A single turn carries every row of the set below to another of its rows. Some are shown first; where does it send the rows asked next?
Z889: [  7   3  13   4  -4  -2  -1   4   3   6   3  10   6   4 -24   0  -1   9
  15   8   4   6  10  -2   1   1  -4   7   1   7  -4   3   4   9 -10  -8
   3   2  -1]
Z638: [  1   5   2  -3   9  -1   4 -10  -4   6   6   7  10 -15   0  -2  -6   4
  -5   3   8  14  -7  -6   1   8  -2   2  -9  11 -11   1  -2  -7   1   0
  -4  -2   9]
Z500: [ -6  10   4  -2 -10   7   7   6  -8  -1   9   1  -2   4  -5  -7  10   5
  -7  -5   0   5  -3   3  10   9   8   3  12  -4   4  -3  -7 -13  -1   1
  -2  14  -8]
Z132: [  3 -13  -1   2  -3   5   4  -5  -1   6   1   0  -8   0 -10  -5  -8  16
   8 -11   6 -10   0  -3 -10   2  -2   5   5  11   4  -9   9   6 -10   3
   2  -2   4]
Z95: [  1   7   4  -5  10  -4   2 -11  -3   3   8   5   7 -13   0   0  -6   5
  -4   1  11  14  -9  -7   3   7  -2   3 -10  11  -8   3  -1  -4  -1   0
  -2  -1   9]
Z832: [  4 -12   0   4  -3   6   3  -3  -1  10  -6   4  -6  -1  -7  -6  -7  15
   8  -6   7 -12   3  -2 -10   3   1   0   7   9  -1 -10  11   5  -8   6
   4  -3   4]
Z207: [  7   5  12   3  -8  -8  -4  -2   1  -3   6  -4  13   0 -12   1  -7  15
  11   3   0   6   1  -5   2   4   3  -4   6   2   4  -1   6  17   2   0
   3   1   4]
Z591: [-10  13   8  -3 -10   4   9   6  -4   1   3  -1  -1  11  -3  -8  11   4
  -8  -5  -2   4   0   2   8  11   9   5   9   1  -1   0  -6 -14  -2   7
  -1  10  -3]
Z701: [  4 -10   5   2  -3   5   6  -1  -4   6  -2  -6  -5   4 -12  -5  -8   5
  10  -5  -4 -12   4  -2 -11   0   0   4   2  15  -6  -8   9   9  -7   8
  -4  -4   3]
Z295: [  3 -10   7  -1  -3   1   5  -1  -4   3   0  -9  -8   5 -11  -1  -4   6
  10  -8   0 -13   2  -3  -9   0   0   5   0  14  -2  -6   8  10 -14   8
  -4  -3   4]
Z831: [ -1   8   8  -7  10  -6   1  -7  -2   4   6   2   9  -9  -2   2  -2  -2
  -3   2   7  13  -6  -3   2   6  -2   1 -14  15 -15   4  -2  -1  -6   4
  -5  -3   8]
Z609: [ -6  10   5  -2 -10   6   7   7  -7   2   4   4  -2   4  -5  -7  10   3
  -7  -4   1   4  -1   5  10   9  12  -2  12  -4   1  -3  -5 -13   0   4
   0  13  -8]
Z801: [ 13  -1   6  -5   7   6  -1  -6   6   3   7  -7  -4   1   2  -3   4  -2
   5   3   2  -2  -5   5  -4 -11  -2  -8 -11  15  -7   2  -4   7   6   6
   2  -1   3]
Z437: [ -9   6   7  -2  -8   3  -1  10  -1  -9   1   3   2   3  -3  -4  10  -5
  -7  -7 -10   5  -2   7  -1   7  -1  -1   7  -3  -6  -6  -5  -6  -5  -4
  -9   9 -15]
Z480: [-11   6   8  -1  -8   2   0   7   3  -8  -1   6   2   5   3  -3  12   2
  -9 -12  -7   4  -4   3  -4  11   0   3   7  -6  -6  -3  -4  -8  -6  -1
  -8   6  -9]
Z718: [ 13  -3   4  -4   6   9   0  -5   6   4   5  -7  -3   1   0  -6   1  -2
   6   5  -1  -2  -6   4  -5 -10  -2  -8  -9  16  -8   0  -5   7   9   5
   2   0   3]
Z372: [ -9  13   8  -2 -10   4   9   7  -4   1   3  -1  -3  10  -4  -9  11   4
  -8  -5  -2   3  -1   2  10  11   9   4   8   0  -1   1  -6 -13  -3   6
  -1   9  -4]
Z214: [  1   6   4  -3   9  -4   1 -10  -3   8   4   8   9 -15   2   1  -4   3
  -4   3  12  14  -8  -4   2   8   1  -1 -10   9 -12   2   1  -4  -1   3
  -1  -2   9]
Z426: [  3 -11   4   1  -2   1   2  -5   0   8  -1   2  -9   1  -6  -3  -2  15
   7  -9  11 -13   0  -1  -7   3   2   1   4   9   1  -7  11   8 -13   7
   4  -2   4]
Z485: [15 -5  0 -2  7 10 -1 -8 10  8  6  7 -7 -4  0 -6  5  5  6  5 12 -1 -8  5
 -5 -8 -3 -4 -6 10 -4  1 -4  1  4  1  7  1  2]
Z473: [-10   6  10  -3  -7   0  -2  10  -2  -8   1   4   2   4  -1  -1  13  -5
  -7  -7  -7   4  -2   9   0   6   2  -3   7  -5  -8  -5  -4  -5  -8  -2
  -9  10 -14]
Z845: [  8   5  13   4  -7  -7  -4   0   2  -1   5  -1  14  -1 -13   2  -6  15
  11   2   0   6   2  -5   3   5   4  -5   5   1   3  -1   6  17   4   1
   3   0   4]
Z186: [  1   7   5  -4   9  -3   4  -7  -4   3   7   1   9 -10  -4  -2  -6  -2
  -3   2   2  14  -5  -5   0   5  -5   4 -13  17 -15   2  -3  -3  -2   0
  -6  -3   9]
Z380: [15 -6 -1 -2  8 13 -1 -8  9  5  9  6 -8 -3 -1 -6  2  6  6  4 10  1 -7  3
 -6 -8 -4 -2 -6 12 -2  2 -4  1  5 -1  6  2  3]
Z607: [-11   6   8  -1  -8   2   0   8   3  -7  -1   6   1   7   4  -3  12   2
  -8 -12  -8   6  -4   4  -3  11  -1   3   7  -5  -6  -3  -2  -6  -7  -1
  -7   6 -10]
Z176: [ 15  -5   1  -2   9  11  -2  -8  10   6  10   5 -10  -4   0  -4   5   7
   6   3  12   0  -7   4  -4  -8  -4  -2  -6  11  -1   2  -4   2   4   0
   6   1   3]
Z664: [ -6  10   7  -4 -10   3   6   6  -6  -1   8   1  -4   4  -4  -4  11   3
  -8  -5   3   3  -4   4  12   8  10   0  11  -4   5  -2  -5 -11  -4   4
  -1  15  -8]
Z653: [ -9  13   8  -3 -11   5   9   6  -4   1   3   0  -2   9  -3  -9  12   5
  -9  -6  -3   3   0   1   9  12   8   5   9   0  -1   0  -7 -12  -4   6
  -1  10  -3]
Z368: [  8   3  12   3  -5  -2  -2   3   3   3   6   9   6   3 -24  -2  -1  10
  16   7   4   7   8  -3   2   1  -4   9   2   8  -3   4   3   8 -12  -8
   2   1  -1]
Z257: [ 14  -2   4  -5   7   8   0  -7   6   0   9  -7  -5   1  -1  -6   1  -1
   6   2   1  -3  -6   4  -4 -11  -3  -7 -11  16  -5   2  -4   7   7   5
   1  -1   4]
Z303: [-10   5   9  -4  -8   1  -1   9  -2 -11   5   0   1   5  -2  -2  11  -4
  -8  -9  -9   4  -4   6  -1   6  -1   0   6  -3  -4  -4  -5  -5  -9  -3
  -9  10 -13]
Z152: [  3  -9   8   1  -2   1   4  -1  -3   8  -6  -6  -6   4 -10  -1  -4   4
  10  -5   1 -14   4  -1  -9   0   4  -1   0  13  -7  -8  12  10 -11  11
  -2  -3   2]
Z6: [  0   8   6  -4   9  -4   3  -7  -3   5   2   5  10 -11  -3  -1  -4  -3
  -3   5   5  13  -3  -2   0   6  -2  -1 -12  16 -19   1  -1  -4  -2   3
  -4  -3   7]
Z615: [-12   6   9  -2  -7   0  -1   8   4  -8  -1   5   1   6   4  -4  13   4
  -8 -11  -7   5  -4   3  -4  11   0   3   8  -5  -5  -2  -4  -6  -7  -1
  -9   7  -9]
Z995: [  7   5  12   5  -8  -5  -4   0   0  -3   5  -2  15   0 -15   0  -8  16
  12   2  -2   6   3  -6   2   4   2  -5   5   1   3  -2   6  16   4  -1
   3   0   4]
Z685: [  7   3  14   3  -4  -4  -3   4   5   4   4   9   6   4 -23   1   0   9
  15   6   6   5   8  -2   2   1  -3   7   0   6  -3   3   4  10 -11  -7
   2   2  -1]

Z152 -> Z832
Z473 -> Z609
Where do these go?
Z831 -> Z214

